Here are some rows, each followed by its group. Groups can overlap.
[ 127.  110.    5. -113.  -73. -127.  -41.  -39.   59.  -45.  -39.   33.   68.   59.   83.    3.
  116.  -33.  111. -100.   64.  -47.    5.  -26.] 1
[-109.  -66.   47.  100.   23.   49.  -17.   47.  -13.    7.  -35.   -6.  -26.  -23.  -25.   44.
  -49.   30.  -22.   37.  -53.   23.  -24.    3.] 2
[ 12.  62.   0. -20. -45. -63. -37.  85.  68. -13. -80.  19. -16.  30.  79.  47.  59.  -6.  64.
 -83. -28. -68. -10. -14.] 3
[-11. -34. -18.   4.  29.  28.  10.  -9. -21.  16.   1. -20.   5.  26. -19. -22. -16.  16.  -6.
  41.  -6.   5.   4.  24.] 1
[ 16.  62.  -3. -65. -61. -22. -84.  58.  65. -83. -55.  -5. -51.  73.  72.  63.  70. -34.  64.
 -72. -55. -63.  16.  12.] 4
[-11. -25. -19.  48.  29.  20.  42. -62. -49.  38.  58.   0.  33. -51. -24. -21. -41.  22. -48.
  45.  34.  46. -10.  -8.] 5
[ -5.  21. -21.  27.  -5. -19.  17.  29.  14.   9. -42.  -4.  22. -20.  26.  10.  -4.  21.  14.
  -5.  11. -28.   0.   1.] 6
[ -8. -19.  -8.  35.  33. -20.  33. -14. -15.  46.  28.  -1.  17. -36. -30. -15. -37.  21. -29.
  32.   3.   8.   8.  13.] 6
[ 38.  49.   7. -32. -53. -30. -34.  12.  51. -31. -32.  -1. -11. -32.  47.  44.  27.  17.  42.
 -38. -34. -37.  36. -12.] 6
[ 41.  -8.  16.   0.  10.  14.  14. -16.  -7.  26.   0.  23.  22.  13. -22.  13. -29. -15.  28.
 -17.  -5.  26.  -2.   7.] 1
[-20.  -2. -34. -13. -26.  -6. -17.   7.  -3. -10.  16. -10. -32.  15.  20.   8.   8.  -8.   3.
  12. -17. -20.  15. -26.] 7
[-36. -42.   0.   7.  31.  41.  18. -40. -46.   4.  78. -27. -20. -25. -56. -24. -48.  26. -35.
  41.  -4.  45.  25.  12.] 7
[-81. -65. -56.  25.  11.  60.  21. -31. -56. -12.  59. -82. -27.  -4. -48. -49. -35.  19. -59.
  90.  10.  37.  29.   6.] 8
[-25. -12. -28.   6.  11.  17.  13.   8. -37.  13.  64.  -2. -18.   0. -21.  -7. -16.  15. -17.
  10.  -1.  -6.   8. -19.] 7
[ 46.  14.   2. -10.   0. -19. -45.   6.  24. -15.  -2.  26.  -8.  10.  23.  28.   1. -20.  28.
 -45. -20. -14.   0. -17.] 4
[ 32.  12. -31.  14.  14.   9. -27.  26.  15. -11. -48.   1.   7.  19.  34.  14.   8. -13.  21.
 -30. -24. -12.  -5.  16.] 3
[ 11.  12.   4. -47. -24. -13.   7. -11.  -3.   9.  17. -10. -19.  12.   6.  14.  48. -27.   7.
  23.  37.   2.  10.   7.] 8
[-19.  29.   1.   9. -16. -33.  10. -26.  10.  22.  26.  22.  10. -17.  11.   3.   4.  14.   4.
  -7.  19.   1. -16. -31.] 5
[-15.  18. -29. -27. -14. -15.  -5.  -6. -20.  -2.  18.  -5.  -2.  -3.   0. -15.  16.   5.  12.
   0.   9. -12. -26.  -8.] 7
[-14.   4. -12. -24. -47. -21.   0.  -5.   5. -25.  60. -36. -20. -12.  46. -11.  11.  24.  11.
   3.  -8.  -3.  37. -49.] 8
[  8. -51. -10.  48.  82.  42.  32. -31. -56.  57.  16.  41.  40. -30. -68. -20. -71. -27. -40.
  -3.  -3.  25. -39.  25.] 4
[ 40.  31.  -8. -24. -18. -33.  -5.   9.  12.  19. -36. -18.  34. -14.  14.  -8.  27.  -2.  23.
  -1.  34. -18.  26.  -2.] 6
[-15. -49. -43.  32. 114.  40.  47.  -5. -64.  75. -17.  24.  42.  29. -77. -49. -47.  -1. -65.
   9.  13.  65. -30.  79.] 3
[ 10.  -2. -35. -38.   3.  25.   7. -14. -21. -10.  41.   0. -20.  23. -21.  -1.  -6.  -8.  -5.
  15.   0.   6.  27.  27.] 7
[-36.  36. -12. -13. -52. -30. -43.  60.  26. -48.   7.  17. -39.   4.  53.  32.  49.   9.  47.
 -36.   1. -30.  13.  -2.] 7
[ 20.  44.   1. -63. -49. -22. -72.  21.  41. -66. -27. -24. -38.  52.  21.  39.  53.  -3.  61.
 -10. -14. -53.  22.  25.] 1
[ -4.  10.  -5. -13. -35. -36.   8. -27.  13. -15.  28.   9. -14. -21.  24.  17.  33.  -9.   9.
  -6.   7.   2.   7. -28.] 8
[ 35.  11. -15. -17.  18.  21.  -6.  14.   6. -13.   4.  35.  -2.  -2. -11.   6. -24. -39.  14.
 -14. -16.  -5.  16.  20.] 3
[ 40.  -7. -29. -22.  42.  36.   2. -10. -25.   5.  -6.  12.  16.  12. -35. -22. -18. -27.  -2.
 -11.  11. -10.  36.  50.] 3
[-11.   6. -13.  24.  -3.  -9.  51. -20. -24.  19.  23. -14.   0. -30. -26. -25. -12.  -5. -32.
  36.   6.  24. -13. -19.] 5
[-23. -63. -22.  28.  63.  19.  89. -77. -75.  90.  76. -16.  35. -66. -74. -67. -67.  31. -86.
  64.  48.  83.  -4.   5.] 8
[ 13.  -6. -25.  20.  28.   4.  13.  29.  -4.  24. -54. -23.  37.  28.  14. -31.   0.   9. -13.
  -7.   0.  12. -25.  -5.] 4
[  1.  15. -23.  43. -22. -32.  -2.  16.  22.   0. -30. -15.  20. -30.  39. -46. -29.   3.  -7.
   7. -14.  16.  12. -40.] 6
[  1. -43.   6.   2.  27.  35. -10.  -4. -17.  18.  -8.  -9.   1.   5. -29.  -7. -41.   4.  -3.
 -12. -14.   0. -14.  10.] 1
[  5.   1.  41. -38. -10.  16. -29. -20.   5. -35. -27. -13. -22.  38.  -1.  27.  45. -20.  -4.
  25. -15.  12. -50.  20.] 2
[ 34. -11. -20.  19.  23.   8.  -1.   3. -16.  -1. -38.  25.  11.  34.  10. -25. -20.  -2.  -2.
 -15.   6.  20.   2. -18.] 4
[  3.  -6.  42. -38. -27.  28. -44. -24.  21. -34. -11. -21. -31.  28.   4.  20.  16.  -1.  20.
   0. -24.   9.  -5. -20.] 2
[  2.   7.  10.  -1. -36.  -3. -41.  10.  23. -56. -35. -38.  -9.  35.  35.   4.  56.   4.  10.
   8. -15.  11. -41.   9.] 2
[ -5. -34.  -8.  19.  28.  27.  19.  -1. -22.  26.  -4. -41.  28.   7. -38. -27. -40.  20. -22.
  22. -14.   2.  -3.   5.] 1
[ 30. -21.  36. -14.  14.  24.  15. -52. -19.  -4. -21. -18.  30.  26.  -7.  -8.  19. -18. -22.
  30.   4.  44. -22.  11.] 2
[ 21.  53. -28. -12. -16. -16. -35.  52.  39. -19. -65.  37.   8.  35.  38.  26.  43.  -9.  38.
 -65.  13. -50.  14.  20.] 3
[ 38. -19.  34. -35. -14.  34. -21. -15.   1. -39.  -5.  -9. -14.  26.  -2.   5.  21.  -5.  -7.
 -17.   5.  23. -18.   0.] 2
[-38.  10. -16.   1.   0.  -8.  19.  -3. -25.  27.  22.   5.   8. -14.  -8. -48.  26.  -1. -37.
  38.  25.   9. -13.   4.] 5
[ 13. -41. -16.  31.  57.  41.  13. -42. -45.  41.   7. -18.  -2.   5. -59. -26. -44. -17. -47.
   1.  12.  34. -23.  17.] 4
[ 34. -25.  -6.  18.  51.  47.   5.   9. -20.  37.  -7.  14.  19.  -5. -36. -12. -52. -19. -14.
  -9.  -5.  27.   2.  15.] 3
[ 39.  -5.  -2.  -4.  44.  23.   7.  21.  -7.   5.  -6.  13.   8.  27. -18.  -9. -23.  -5.  -9.
   1.   0.  -6.   6.  44.] 4
[ 14.  14.  16. -31. -22.  -5. -17.  24.  34. -11. -35.  -5.  -9.  39.  25.  22.  16. -15.  48.
  -2. -13. -30. -14.  12.] 1
[ 20. -23. -12.   4.  34.  45. -10.  -5. -25.  -1.  -9.  -3.  18.  10. -22. -14. -24.  -5. -24.
 -30.  -8.   9.  12.   2.] 4
[-127.  -84.  -81.    4.  -40.  118.  -59.   39.  -44.  -86.   45. -121. -101.   66.  -21.  -56.
  -23.   56.  -37.  103.  -55.  -37.  120.  -13.] 8
[-32. -19. -13. -15.  -8.  23.   3. -10. -20.  -6.  26. -42.  -8.  -4. -13. -11.   1.  21. -14.
  39.  18. -17.  33.  -9.] 8
[-56. -27. -22.  19. -24.  -8.  10.   5. -21.   1.  54. -39.  -9. -10.   1. -11.  -4. -10.  -5.
  29.  19. -17.  25. -14.] 8
[-23.  18.   5.  -4.  -7. -36. -15.  30.  18.   1. -23.  -5.  20. -18.  11.  -6.  11.   4.  -2.
   8.  -6. -20.  22.   0.] 6
[-28. -39.  31.  31.  20.  24.  -2. -17.   0.  20.  23.  -3. -13.  23. -24.  10. -32.  15.  11.
  10. -35. -18. -13.  12.] 1
[ 23. -64.   4.  22.  52.  58.  11. -32. -40.   5.   5.   6.  -3. -16. -54. -33. -43.  -7. -35.
   5. -17.  34.   7.  37.] 4
[-65.   7.  -8.   6.  -4.  -4.  19.  20. -12. -17.  11.   7.  -6.   1.  13.  14.  -7.  10.  -8.
   5.  15.   1.  -9. -18.] 8
[ 24. -12. -35.   7.   7.   5.  24. -36. -39.   6.  45.  -7.  -3. -12. -20. -14. -13.  -3. -17.
   8.  22.  21.   9.   7.] 7
[ 23. -33.  -1.  24.  24.  33. -21.  -6.   5. -19.  -7.  -2. -10.   6. -30.   3. -24.  -1.   7.
 -13. -19.  -7.  23.  18.] 4
[-25. -16. -11.  29.  14. -10.  48. -20. -29.  27.  32.   9.  -2.   2.  -5. -26. -35.  10. -18.
  -1.  16.  10.  -9. -16.] 7
[-24. -32. -40.  18.  28.  19.  47.  -5. -57.  28.  45. -14.   0. -28. -14. -42. -14.  27. -37.
  24.  24.  46. -11.  13.] 7
[-10.  25. -18. -38. -35. -15.  -6.  -1.  -2. -26.  15. -33. -18.  11.  24.  -9.  51. -18.   2.
  25.   8. -17.  27. -32.] 8
[  3.   6.  -9.  38. -20. -32.  48. -36.  -4.  35.  35. -18.  -4. -59.  29. -20. -21.  33.  -3.
   0.  15.  20. -12. -79.] 5
[  6.  16.  74. -58. -55.  22. -68. -11.  46. -74. -16. -24. -42.  62.  33.  38.  44.  -8.  37.
 -22. -55.   9.   0.  -8.] 2
[  7.  79. -17. -56. -37. -39. -25.  39.   9. -46. -22.  23.   4.  76.  49.   9.  76. -19.  41.
 -24.  20. -46.  -3.   8.] 7
[ 71. -51.   5.  10.  58.  22.  45. -75. -64.  73.  43.  -2.  45. -26. -57. -65. -54.   4. -43.
  13.  55.  54. -14.  34.] 1
[ 19.   6. -10.  10.  11.  23. -26.  12.   0.   1. -19.   5.   0.  10.   5. -21.  -2.   6.   0.
 -39.  -6. -18. -14.   5.] 3
[-38.  33.   6. -45. -74. -35. -33.  19.  25. -63.   7.  -9. -26.  34.  46.  40.  65. -27.  27.
   5.  -4. -37.  11. -15.] 8
[ 12.  25.  15. -11. -18. -23.  -1. -10.   4.   0.  48. -10.  20. -19.   4.   8.  16.   3.   0.
  24.  13.  11.  -9.   0.] 5
[-39.  18. -26.   6. -23. -45.  12.  -4. -11.  25.   9.   5.   6.  -9.  33.   0.  20.  -5.   0.
  12.  37.   5. -24. -17.] 8
[-23.   9. -14.   8.   2.   1.  16.   9. -13.  14.  30.  21. -13.   7.   1.   4.  -1.  15.   3.
  -5.  18.   3.  25.  -8.] 7
[ -9.  -7. -12.   5.   2. -24.  42. -17. -27.   6.  20.  -5. -13.  12.  -9. -22.  -4. -17.  -8.
  -4.  16.  -5.   9.  -2.] 7
[  2.  18. -31.  -8. -23. -43.  12.  34.   0. -24. -16.  18. -12. -14.  45.   3.  45. -11.  14.
 -28.   2. -19.   5. -30.] 7
[ 39.  -2.  -2.  18.  22.  21.  -7. -22.  -5.  -3. -37.  -4.  -2.  13.  -3.  16. -10.  -1.   4.
 -26. -20.  10.  13.  25.] 4
[ 39.  31.   3. -40. -20. -16. -31.  21.  25. -23. -33.   0.  16.  30.   5.  30.  33. -24.  37.
 -27. -17. -23.  -7.  13.] 1
[  4. -33. -11.  -5.  28.  26.  -5.   0. -20. -27. -28. -37. -16.   7.  -7. -15. -26.  17. -11.
 -10. -12.  -5.  44.  10.] 3
[ 26.   4.  -8. -12.   9.  12. -13.   3.  15.  -9.  -5.   2.   4.  10.   9.   3.   0. -10.   8.
 -30. -19. -23.  26.  -7.] 3
[  2. -37. -26.  21.  55.  26.  86. -60. -76.  61.  46. -13.  38. -50. -76. -90. -31.  12. -80.
  82.  74.  75.  -5.   8.] 5
[ 32.   9.  18. -10. -14. -17.  -3. -18.  22. -12.   7.  -8.  -2. -36.  13.  -6. -26. -23.  17.
  -3.   2.  -1.  32.  -8.] 6
[ 28.  58.  17. -59. -51. -26. -65.  52.  64. -42. -34.  21. -20.  10.  55.  64.  28. -22.  77.
 -70. -40. -76.  32. -14.] 3
[-22. -48.  46.   8.   6.  53. -24. -45. -17.  -9.   4. -11.  -3.  20. -13. -16. -14.   2. -28.
  10. -37.  33. -13.  13.] 2
[  9. -24.   4.   9.   0.  45. -23.  -4.   0.  -9.  21. -34.  -3.   1.  -6.  11. -10.  15.   1.
   4. -39.  11.   6.  -7.] 1
[-19.  13.  50.  -5. -22.   4. -54.  42.  40. -36. -11.  21. -17.  16.   7.  45.  10.   4.  48.
 -26. -31. -64.  -9.  10.] 1
[  1.  13.  -4.  -6. -43. -29.  -7.   6.  21. -51.  24.  -2. -55.   1.  15.  30.  17. -14.  31.
 -19.  -8. -18.   3.  -1.] 7
[ 29.   7.  -7.  -8. -13. -18. -38.  22.  38. -25. -15.  16. -29.  30.  28.  26.  12. -26.  40.
 -46. -37. -34.  19. -12.] 4
[ 31.  -1.  37.  -7.   6.  23. -24.  23.  25.  -1.  -6.  16. -33.   1.   8.  34. -18. -10.  29.
 -45. -54.  -7. -30. -16.] 4
[ 34.   6.  -6.  -8.   8.  -2.  -8.  18.   5. -13. -17. -11.  -7.  13.  14.  -7.   5.  -2.  24.
 -44. -20. -16.  19.   9.] 3
[ -8. -22. -12.  32.  -7.  22.  55.   2. -42.  34.  43.   1.  10. -34.  -1. -20. -24.  23. -16.
  23.  -2.  10.  -8. -16.] 8
[ 41.  14.  13. -17. -15.  -3. -35.   4.  36.  -3. -20.  -1. -17.  29.  27.  34.  18. -25.  38.
 -44. -39. -24.   7. -20.] 4
[ 42. -21.  -9.  -2.  12.  51.  -4. -43. -42. -10.  -8. -38.   9.  48. -34. -30.  23. -26. -26.
  47.  12.  34. -33.  16.] 2
[ 24.   8.   4.   9.   8. -11.  -7.   8.  11.  19. -33.  20.  14.  22.   6. -13.  19.  10.  12.
 -39.   0. -25. -10.  -8.] 4
[  8. -52. -42.  21.  91.  57.  24. -24. -56.  45.  14.  -7.  32.  -7. -92. -37. -52.  -5. -72.
  21.  33.  68. -14.  76.] 4
Which 4 groups are nearest to each row below, nearest first, going by the average distance to the group's rows?
[-13.  23.  18. -32. -28. -22. -22. -28.   0.  -6.  35. -31. -16. -17.   7. -18.   9. -23.  -3.
  37.   0.  -6.  30.  -3.] ~ 6 7 8 5
[ 46. -44.  -5.  10.  68.  41.  26.  -3. -44.  37.  26.  -2.  19. -10. -48. -26. -37. -18. -39.
   7.   2.  27.  20.  27.] ~ 4 5 7 3
Group 8 spreads out most along one direction. Which 3 other groups' directions of most spread are closest to that one, closest first?
1 7 3
Which 3 groups are nearest to each row below, nearest first, going by the average distance to the group's rows?
[ 34.  -2. -13.  19.  59.  15.   8.   0. -16.  20. -13.  38.  16.  -2. -30.   4. -21.  10. -15.
 -27.  11.   0.  -3.  29.] ~ 4 3 6
[ 10.   6.  -3. -15.   0.  -8. -36.  16.  36. -17. -35.   2.  -5.  37.  15.  46.  23. -16.  32.
 -43. -20. -25.  -7.  27.] ~ 3 6 4
[-26.  -7. -31.  24.  -9. -24.  42. -33. -16.  26.  19. -10.  -1. -45.  -1. -28. -20.  13. -19.
  45.  27.  42.   0. -23.] ~ 5 7 6
[ -2.  12.   4. -10.   8. -12. -17.  31.   4.   3. -42.   8.  23.  27.   1.  17.  12. -15.  17.
   0.   0. -21.   1.  23.] ~ 6 3 4
[-39. -32. -18.  26.  16.   3.  36. -36. -24.  26.  59.  -3.   7. -34. -31. -19. -22.  10. -30.
  29.  11.  24.   7.  -6.] ~ 5 7 8
[ 25. -26. -30.  17.  65.   6.  48. -37. -56.  55.  16. -13.  50. -55. -44. -61. -63.  18. -68.
  43.  48.  70.   6.   9.] ~ 5 7 4
[-40. -50. -23.  31.  58.  58.  48. -23. -71.  37.  52. -14.   6.  -6. -62. -46. -45.  23. -54.
  36.  34.  42. -10.  35.] ~ 5 7 4
[ 53.   3.   2.  -3.  20.  29.  21. -25.  -9.  19.  -9.  36. -11.  14. -13.   9. -13. -34.   1.
 -24. -12.   7.  -6.  -4.] ~ 4 3 7
[ 17. -12.  17.  -1.   1.  22. -18. -34.   5. -19. -17. -24.  21.  33.  -4.   6.  31.  -6.  -2.
   8. -17.  19. -23.   0.] ~ 2 4 6
[ -8. -12.  29.   2. -13.   1.   4. -34. -22.  26.  79. -12.   5. -44. -31.   7. -37.   2. -23.
  30. -12.   8.  52. -38.] ~ 5 7 6
Which 3 other groups have their centres nearest to the centre of group 6, nearest first?
1 3 7
Which 4 groups are nearest to each row below, nearest first, going by the distance to the centre of the group?
[ -6.  29.   7. -39. -29. -28.  -2. -15.  12. -20.  29.  -8. -18. -14.   3.  11.  17. -24.   5.
  17.  18. -14.  19.  -3.] ~ 7 6 8 1
[-19.  20.  -4.  25. -18. -18.  28.  -2.  10.  30.  15.   9.  11. -35.  15.  -8.   9.   9. -23.
  16.  34.  23. -13. -43.] ~ 5 6 7 8
[  6.  45.  17. -32. -70. -23. -77.  45.  78. -63. -64.  33. -33.  57.  55.  89.  44. -19.  75.
 -62. -37. -77.   8.  10.] ~ 3 1 6 2
[ -1.   5. -13. -38.  -9. -24.   9. -28.  -9.   5.  41.  13.  -1.  -4.  -8. -13.  23.   7.  -1.
   3.  15.   7.  -7.  -8.] ~ 7 8 1 5
[  5. -52.  66. -20.  23.  51.  -5. -56. -31.  -6.  -3. -19.  14.  21. -39. -20.  -9.  -5. -28.
  25.  -7.  44. -57.   9.] ~ 2 4 1 5
[-44. -95.  32.  70.  46.  71.  36. -31. -40.  45.  17. -29.   9. -17. -53. -19. -54.   6. -49.
  29.   7.  47. -31. -12.] ~ 5 8 4 2
[-53. -29. -11.  49.  32.  23.  63. -10. -41.  31.  48. -22.  15. -30. -21. -52. -37.  25. -59.
  48.  33.  41.  -3. -18.] ~ 5 8 7 4
Which 3 other groups have their centres nearest to the centre of group 4, nearest first?
3 1 7
Which 3 groups are nearest to each row below, nearest first, going by the distance to the group's nearest row?
[  7.   8. -21.  -1.  41.  14.  48. -30. -31.  38.   0. -14.  10. -36. -38. -40. -29. -10. -35.
  49.  28.  38.  27.  39.] ~ 6 5 7
[ 15. -44.  38.  -1.  22.  54. -15. -29. -30.   1.   2. -14.  -3.  14. -30.  -4.  -8.   9. -37.
  43.   0.  59. -24.   3.] ~ 2 1 4
[-12. -68.  30.  27.  46.  70.  10. -41. -43.  13.  16. -23.  15. -16. -44. -22. -29.  19. -55.
  25. -32.  53. -33.  11.] ~ 4 2 1
Which 3 groups are nearest to each row below, nearest first, going by the distance to the centre of the group?
[ 36. -19.   6.  13.  14.  28.  -2. -33. -20.   3.  -3. -30.  -3.  30. -24. -13.  17. -21. -35.
  40.   8.  68. -27.   9.] ~ 2 4 5
[ 16.  -8.  -1.  34.  33.  -5.  11.   8. -26.   9.  -9.  31.  27. -26. -19. -34. -36.  -9. -11.
 -39.   6.  -9.  -5.   7.] ~ 4 3 6
[-15. -10. -54.  30.  16.  -4.  41.  -5. -30.  40.   9.  36.  13. -18.  -8.  -8.  -8.   3. -20.
   2.  27.  21. -19. -34.] ~ 5 7 8
[ 23.  14.  37. -27.  -1.   7. -22.  -3.  -1. -19. -41.  -7.  30.  60.   0.  20.  44. -16.  -6.
  45.  10.  19. -53.  38.] ~ 2 1 4
[-42.   4.  10.   3. -25. -11.  10. -12.  -4. -19.  40.  -6. -23.   4. -15.   0.  15.  -5.   2.
  27.  -6. -14.   9.   5.] ~ 8 7 1
[  6.  25.  -3.  16.  -6. -17.  14.   8.  17.  10. -30.  12.  13. -17.  15.   0. -13.   5.   1.
  -6.  19.  18.   0.   3.] ~ 6 3 1
[-14.   7. -14.  22. -12. -20.  14.  15.  -1.  14.  29.  17. -30.   9.  17.  24.  -4.  -1.  17.
 -15.   3. -12. -12. -40.] ~ 7 6 1
[  3.  -5.  -7.   8.   0.  -1.  -3.  -4.  18.  11.  -8. -21.   1. -23.  15. -34.  -5.  11.  -5.
  32. -17.   6.  16.  -4.] ~ 6 7 8
[-19. -36.   4.  24.  56.  27.  48. -31. -31.  58.  13.   0.  41. -51. -57. -48. -39.  11. -49.
  42.  31.  36.   4.  21.] ~ 5 8 4
Which 3 other groups have their centres nearest to the centre of group 3, nearest first?
4 1 6
